Named moves, each a turn or a mirror, and the order they were made in; the first pair answered
T:
[ 21 -29  -6   9 -18 -23  33  21  29 -15  -1  11] -> [ 20 -29  -6   7 -18 -21  32  19  27 -13   0  10]
[ 15 -14  11  10  -3  23   2 -19  34  52   1 -16] -> [ 30  28  -7 -19  17 -16 -15   5   4 -50 -11 -16]
[ 34   5   8  -7 -15  39   3  31 -18 -35   0 -20] -> [ 26 -13  15   5 -21  56  10  19  -6  11   5 -19]
[ 36 -20  13   7  18 -13   8   9  44 -50   3 -33] -> [ 30 -40  21  21   8   4  16  -2  57  -3   7 -34]
Z:
[ -8 -19 -12   9 -17 -22  -3   4 -28 -16   2  36] -> [-19 -15 -18  -6 -17 -29  -9  -6 -17  -9   5  36]
[  3 -22  -8  -1 -36  -9  54  -3  31  11   8   4] -> [  7 -25  -5   4 -36  -8  55   0  28   8   7   4]
[-44  13  -1 -21 -14   0 -20  -4  12  31   2  25] -> [ -2 -12  16  35 -14  28   1  29 -30   5  -6  21]
[  5 -41   2  41   7 -29   1   4 -32  -8   0  47] -> [-31 -21 -11  -3   5 -51 -13 -25   3  14   6  47]
R:
[-30   7  -8 -27  -3 -25 -12  -4 -11  -1   5  39] -> [  4  12  -8 -36  -3 -34   3  -5  19 -32   3  -6]
[ 38   8  17  -5   7  36  21 -15  22   4 -18 -75] -> [ 15  -7  23  37  16  62   7   7 -54  23 -20  -7]
[  3  10  -5 -22  10  -4  -6   1   1   1 -17  -2] -> [  8   7  -1 -14  12   0  -6   8 -11 -10 -20  -1]
[  2  14  -5 -14  -6 -21   7  11   0 -20   5   0] -> [ -4  11  -3  -5  -4 -16   4  15 -17 -17   4  15]
Now pairs of rows:
Between the rows of a pair lie 2 to 3 moves.
[ -7 -20  25  20  -3  11   9 -15 -45  35 -17  45] -> [ 35  16   9 -26   4 -33  16 -15   4 -51 -23 -22] -> T R R
[ -6 -18  -3 -17 -13  -2   7 -13  23  25  -6  -5] -> [  0 -29   4   7 -13  10  11  -2   4  28  -8   6] -> Z R
[-15  19 -18 -27   0 -19 -26 -13  20  -5  14  16] -> [-25  -1 -10  -2  -4  -1 -23 -10   0  25  15  40] -> Z R
[  8 -23   8  49  10 -10   7   6  -9  11  10  21] -> [-25   3  -9   2  11 -37 -13 -19  20  20  15  24] -> T Z T
[ -3  10  10 -19 -12 -19  -2   6  -7  -4 -13  15] -> [  9   5  14 -11 -12 -14   5  13 -10 -14 -13   7] -> R Z
[  7  25   7  22  29  43 -19  -4 -55   2 -10  13] -> [-15  35  -1 -24  16  27 -20 -45  14  45   1 -11] -> T R
[ 27  47 -14 -19  19  14 -29  -6  -1 -21 -35   4] -> [  8  42 -12 -12  20  21 -37  -8 -18  -1 -33  30] -> Z R
[  3  22  -3  -2  20   7 -10  12 -23 -30 -15 -13] -> [-14  29  -8 -27  14  -6 -14  -7   9 -10 -11 -20] -> R R
[  6   6 -14 -43  -3 -36 -13  -7  21 -19   6   2] -> [ 32 -42  11  18 -13  11  15   4   6  23   6   2] -> Z T
[ -8 -16   0  10  -3  -8   1  13 -29 -13   0  38] -> [ -7 -21   1  15  -5  -4   3  12 -26  -2   2  39] -> Z T Z
[-14  -1   0  -5   0  12   4  -9  19  33   3  -7] -> [-25   5  -2  -9   4  10  -4  -8   7  29   3   8] -> R R Z
[ -8   4 -25 -31 -11  15   3 -17  40  33   9 -34] -> [ -8 -24 -12  21 -11  47   6   6 -19  48   6   7] -> Z R
[ -4  38  -7 -19  12   9 -10  -2   1 -10  -4 -20] -> [-13  17   1  -3   6  28  -7  -7   0  32   2  -6] -> R Z T
[-25 -12   5   1 -16 -16  -5  -6  -3  16  13  36] -> [ -9  -7   5   8  -8 -20  -5   9 -24 -20   8  36] -> T Z
[ 41 -12   3  31  19  50  -7   7 -11  14  -8 -16] -> [  6  36 -22 -39  28   2 -37 -18  18 -14  -7 -15] -> Z T
[ 18  12  -4   0  -1   2 -11  23  22 -41 -14   2] -> [-17  15 -11 -22  -5  -5 -23   2  40  -3  -7  19] -> R R
[  1  -9  -5  -7 -17 -23  -3 -18  22  -3  31  24] -> [ 18  -7  -6  -5 -15 -25   2 -11  21 -23  26  11] -> R Z
[-20   8 -22 -27   1 -27 -16  -8   0 -15  -4  15] -> [ -2 -29  -1  13 -12  10   9 -10  15  37   2  -1] -> R Z T
[  9  24   2  38  -4  26 -17  28 -57 -15 -27  10] -> [ 27  44  -8   1  -3  -1 -13  14  -5 -47 -29 -41] -> Z R Z
[-16  18 -12 -59  -5 -26 -12 -12  16 -11  -7  -6] -> [ 25 -40  19  23 -16  30  25  14 -14  25 -10  -9] -> Z T
[ 12  25  -9 -28   2 -32 -16  12  20 -47   5 -18] -> [ 15 -27  15  21 -19  18  10   3  34  46  14 -17] -> Z T
[ 14   0   6  -6 -10 -16   9 -22  62   7   2 -40] -> [ 15  -2  11  39   8  -1  -5  24 -41 -38  -8  26] -> Z R T
[-33 -38  -1 -13 -34 -37   1   1  25  15  15  47] -> [-21 -47   3  -6 -37 -32  13   0  41  17  17  27] -> Z R
[ 25  -5  11   5   2  15  15  15  -2 -14  -3 -23] -> [-23  -3   6  -8   0  15  -5  -1 -12  28   5  21] -> R Z
[-10  22   1   0  10 -26  -8  30 -37 -45   9  43] -> [-47   9   1 -22  -6 -21  -8 -12  23  43  24  36] -> R T
[-22  29 -10 -35  14 -13 -23  -2 -15 -24   3   1] -> [  1 -20  14  27   4  35   6   8 -28  25   5   0] -> T Z
[  2 -26  18  16 -12 -13  -5   5 -22  20   4   1] -> [-13  -2   5 -16  -6 -37 -19  -2 -11   0   6   0] -> T Z
[ -1  17  16  16  17  48   3   2 -19  41  -8 -18] -> [-30  45   1 -17  26  21 -20  -4 -25  21  -7   4] -> T R
[-17 -32  -1  10   1 -11  16  -1 -17   3   4  44] -> [ 23 -33   3  11  -2 -14  36   6  11 -27   1  -3] -> Z R Z
[  1  -1  -4  10   5  35  -7  -1 -17   5  -1   9] -> [ 17   5  -6   7   7  29  -3   4 -13 -20  -2  -7] -> R Z T
[-10 -18 -19 -32  -7 -24  -1 -22  31  18  35  51] -> [ 37 -40  -6  24   0   0  19  18 -18 -26  25  47] -> Z T
[ 44 -16   3  22 -20  -6  27  21   8 -29  -2 -24] -> [ 15   3  -9 -21 -25 -29  15  -9  49  -5   5 -29] -> R Z R
[ 28 -19  10  12 -14   8  23  -5  41  21   2 -36] -> [-25   1  -2 -20 -10  -5  -6 -26  36  49   6   4] -> R Z
[ 24   0 -11  -3  19  -4  13  30 -18 -35 -31  14] -> [ 13 -26  -1   4   1  17  27   5  26  41 -20   2] -> T R Z
[  9 -35  10  21 -14  14  16 -10  32  41  13 -12] -> [ 40 -28  14  33  -6  13  23  13  12  -7   3 -29] -> R Z R
[ 28 -24  22  28  12   0  13  10 -19  -8  -1  -7] -> [ 25 -25  23  18   6   0  17  -6  14  20   3 -25] -> Z R T
[ 16  18  -6 -14   5 -18  -3   2  18 -29  -7 -30] -> [ -5   5   1  16  11   5 -18  16 -38  -7  -8  26] -> Z R
[  4 -33  13  19 -10  -7  20   7   7   9   8  24] -> [ -6  -3  -1 -15  -1 -35   5   4  10 -27   7  23] -> Z T
[ 22 -30  30  20   2  -8   5  10 -24  -2   3   1] -> [  5 -24  25  -9  -6 -20   4 -14  19  27  12 -10] -> R Z R
[ -3  18 -16 -33  -1 -16 -15   9  10 -76  13  -4] -> [-45  18 -20 -43  -3 -17 -30  -7   8 -33  18  29] -> R R
[ -6  11 -11   9   0  -2 -13   0 -24 -15   1  26] -> [ -7  21 -17 -15  -2 -16 -11 -16  11 -13   3   3] -> Z R
[-24 -29  -5   0 -17 -30   7 -10   5  14  10  40] -> [ 21 -30   1   7 -20 -32  27   4  21 -24   5  -6] -> R Z
[ 28  14 -18 -10   4   0  -8  -9 -12 -67  -3  17] -> [  1   5 -16   0   5  10 -17 -11 -35 -35   0  55] -> R Z
[-33  20 -14 -16  10  16  -5  -1  -2   0   0  -2] -> [-23   4  -7  10   9  35   6   6 -13  15   0  -1] -> R R T
[ 18 -50  25  44 -15  26  25 -10  -3  30   0   9] -> [-18 -19   7  21   3  -1  -8  -1 -50  -5  -2  65] -> T R Z
[ 18 -13   6  14  -6  10  15  -4  -2  24  -1 -12] -> [ 12  19 -10 -21   4 -21  -2  -3  -4 -19  -2 -12] -> Z T
[ 24   7   4  16  -5  11   6   3   0 -21 -10 -25] -> [ 24   1   6  19  -7  17   8  -1   2  -9 -10 -26] -> Z T Z
[-65   2 -20 -21  14   4 -16 -17  -4  25 -20  34] -> [-42  21 -27 -44  17 -22 -13 -13  18 -28 -23  -1] -> Z R T
[  4  -1   0  -9 -13  -5  12 -11  51  12  -5 -30] -> [ 23 -14   8  17 -15  11  23   5  33   7  -6 -30] -> T Z T
[ 22  -9  24   1 -29  -4  34 -23  98  16  25 -43] -> [ 38 -21  32  24 -31   6  44 -10  84  11  22 -43] -> T Z T
[  1 -17  -2  28   6  10   0   8 -17  -3  -8  14] -> [  4 -24   1  29   1  13   5   3  -7   9  -6   9] -> R Z
[-16 -17  22   2  -2  36  -3 -16  28  51  -2 -28] -> [-14  34   1 -38  19 -10 -26   1   9 -41 -12 -27] -> Z T Z
[-15  28 -13 -20   2  16 -41   5  -8   8   9  15] -> [ 27  24  -9 -12  -1  16 -18  11  13 -21   6 -31] -> Z R R
[-42  53   1 -44   4  -5 -37 -16  24  43 -11  12] -> [-42  48   3 -38   4  -3 -36 -18  26  52 -11  13] -> Z T Z
[-27 -34   5  -7 -18 -34  11 -17  26  30  16  42] -> [  0  -6  -4 -20  -2 -55   5   5   6 -52   6  29] -> T R
[-46  25  -7 -31   7   9 -31 -28 -13  34  -5  29] -> [ 18  14   6  19  19  27  -9  20 -59 -37 -17   8] -> R R
[-14   5   0   0  13   1 -18   1 -17  -2   8   9] -> [ 12   0   5   6  10   3  -4   4   0 -16   6 -24] -> R T R
[ 28  33  -1 -19  11  12   3  -7  25 -17 -14 -54] -> [-32  44 -11 -35  16  10 -30 -20  -4  19 -10  11] -> R Z
[ 15  -1  11   4  -2   8  -1 -24  35  18  14 -36] -> [ -6  -9  12  13  -3  16  -9 -26  15  44  16  -6] -> Z R R
[ -2 -33   3  18  -3  -7  20   4   3  -6   9  24] -> [ -2 -22  -1  10  -1 -18  15   9  -4 -29   7  21] -> Z T Z
[ 22 -19  -7  27 -14  51  13  -8  23  58  -8 -55] -> [ 42 -17  -5  44  -8  56  17  11  -3  28 -15 -54] -> Z R
[ 13  -9   0  11   2  14   1   5 -12   6   0  -5] -> [ -1  -7  -1   6   3  12  -5   4 -16  13   1   8] -> T R Z
[ -5 -23   5   3 -20 -17  14 -14  31  13  10   6] -> [ 11  -9  -1   1 -11 -31  10   4   7 -38   2   5] -> T Z
[ -9   6  -7  11  16 -15  -8  19 -42 -21   7  53] -> [ -9  28 -21 -38  10 -44  -4  -8  29 -25  12   6] -> Z R
[-15  12   1 -15   9 -13 -11  10 -12 -21  -6  13] -> [  7  -5   7  -6  -2  -3  12   0  27   4  -2 -25] -> T R
[-16  -1  -5 -12  -4   0  -7  -6   9  24   1 -11] -> [ -3  -4  -2   8   1   7  -8  15 -28  -3  -5   3] -> R R T
[-13 -43  20  -5 -11   6   5 -12  25  42  -8   6] -> [-27 -37  15  -5  -5   3  -8  -8  -4  34  -8  35] -> T R T
[-26   6  -9 -11  -9 -42 -10 -16   5   0   0  39] -> [  2 -27  10  40 -15  -8  11   5 -20   6  -5  38] -> Z T
[-13 -16   6 -24 -15 -13  13 -17  59  32   3  -5] -> [-37 -17   7  -3  -8  -2  -5  -2   0  41   3  53] -> R R Z
[ -7 -17  11 -19  -9 -12  12  -8  31  11  32  -4] -> [ 20 -19  14   5  -2  -6  20  18   0 -31  25  -5] -> Z T
[-29   3 -11  -5   9   2   0   0  16  52  25  -9] -> [  3  18 -14   5  26 -10  -1  38 -26 -33  11 -13] -> T Z
[  0  33  -1 -38  28  15  10 -16  48  -2  12 -40] -> [ 36   2  18  17  24  49  33  10  17  -4   5 -40] -> Z T
[ -3  32   2 -15  20  38 -34 -34   4  32 -23 -26] -> [-13  35   3  -5  24  39 -43 -25 -27  24 -25   2] -> T Z R
[ 33  34  -3 -15  16  38  -4  -7  23  -7  -8 -76] -> [ 23  20   5  31  24  65 -13  22 -54  -6 -14 -18] -> T R T
[-33 -24  -1  20  -9  -9 -22   9 -18  25  -6  50] -> [ 28 -43  13  46 -18   8  15  20  11   7  -8 -12] -> R R T
[ 22   5   0   6   0  -1  13   5  -1 -27  -3 -17] -> [ 20  -8   6  22  -2  12  16   6 -13 -10  -4  -5] -> R R Z
[ 26  -5  10  10  -2 -25  14  22   4 -62   0 -11] -> [ -7 -27  16   5 -20  -5  19 -15  50  37  14  -9] -> T Z
[ 45  25 -16   6  19  30   5  16 -18   1 -25 -46] -> [ 15  45 -29 -34  21   7 -11  -4   4   8 -21 -45] -> T Z T
[  3  26  -9 -15  12  34 -18 -11  14  31  -7 -36] -> [ 24  27  -7  -2  18  32 -16  12 -14 -10 -14 -38] -> T Z
[ 30  -2  19  24  24   1  -5  23 -12 -20  -5  12] -> [ -1  24   3 -23  25 -27 -24  -1  18 -12   0  12] -> T Z T
[-53 -32  -4   6  -7 -44  -2  22 -11 -33  17  33] -> [-25 -31  -3   8  -9 -48  10  29   1 -64  13   2] -> R R
[ 14 -34 -10  13 -17 -27  39  19 -11   2 -12  -3] -> [ 18 -24 -13   3 -14 -36  37  19  -8 -15 -12 -10] -> Z R
[  4 -15  -1  15  -5  -3  13   5   5  11 -12 -10] -> [ -3   4 -11 -10   0 -22   2   1  12  -4 -10  -9] -> T Z
[-23  40 -13 -19  21  -3 -22 -16 -35  -4 -17   4] -> [-34  35 -15 -27  15  -4 -21 -29 -15  18 -14   0] -> Z R
[ 19  -5   7  11 -13  -6  12  11   4 -14  -4  14] -> [ 20  -7   6  10 -17  -7  15   5  13  -7  -5   8] -> R R Z
[ 39  -2 -10 -10   5 -17  29   5   2 -39   6 -10] -> [ 15 -13  -7 -18  -7  -9  31 -21  37  28  15 -11] -> Z T
[-27  14 -11   0  -3 -32 -26  26 -50 -54   3  55] -> [  8  25 -15 -24  -7 -50  -9  16   7 -86   1  -9] -> R R
[  1  44 -18 -34  -1  -1 -19  -5  11 -14  -1 -34] -> [ 31  -1   6  25 -11  43   6  11  -9  15  -4 -35] -> T Z
[ 19  -4   2 -12 -12 -31  16 -14  52 -18   5 -29] -> [-28 -16   2 -10 -15 -20  -1 -28  35  38  14  20] -> Z R R
[ 11  23  -8 -27  11 -15 -19   2   1 -30  -1 -36] -> [-29  21 -10 -32  10 -14 -33 -10 -12  11   4   5] -> R R
[ -8  32 -23 -19  12  -4   2  11   3  -1 -15   0] -> [  6   3 -11  14   4  22  18  16   0  30 -15   0] -> Z T
[ -5   9   3  -9 -11   8  -6  -7  22  14   8 -22] -> [ -9  18   2   3   1   5 -19  11 -23 -13   3   8] -> R R T
[ 33   3   4   8  17   2   9  -5   3 -45   3 -38] -> [ 11 -28  17  41   9  35  10 -10 -12  22   9  -4] -> T R
[  0  12 -16  -3  16 -15  -5 -29  31   7  -7 -24] -> [ -5   1 -12   8  11  -6  -1 -30  32  27  -3 -18] -> Z R R
[  7  25  -2   5  21  10  -7  10  -9 -30  -9 -23] -> [ 14   8   6  18  12  26   5   4   6  -1  -5 -37] -> Z T R
[-20 -26   9  29 -17   4  27  -7  23  -1  -6 -10] -> [-41  -9   2  22  -7  -6   7   3 -14 -22  -5  24] -> T R
[  6  11  -5  -7  12 -23  18  31 -19 -14   9  10] -> [  2  17 -10 -24   8 -31  18  18   7  -4  11  -4] -> R R
[-24  25   1 -22   4   8 -22 -20  -5   9   0  -4] -> [-19  28   0 -20   6   3 -27 -11 -15  -6  -2   0] -> Z R T
[  1  36  -4   3  15  18  -9  20 -24   4   3 -25] -> [ -4  27  -1   4   9  22  -4  10  -6  30   7 -31] -> T R
[ 38 -63  17  49 -20   6  46  -1  40  21  14 -20] -> [ 31 -12  -5  24   8 -35  12  35 -28 -87   2  17] -> R T
[  2  13   5  13  26  13   4   7 -35 -32  -3  -1] -> [-20  26  -1  -5  27   3  -8  -3 -30 -24   0   7] -> Z R R
[  2   5  15  17   5  -2   3   6 -32 -61   4   4] -> [  3  17   9 -11   3 -19   2  -9   3 -65   7 -16] -> T R T
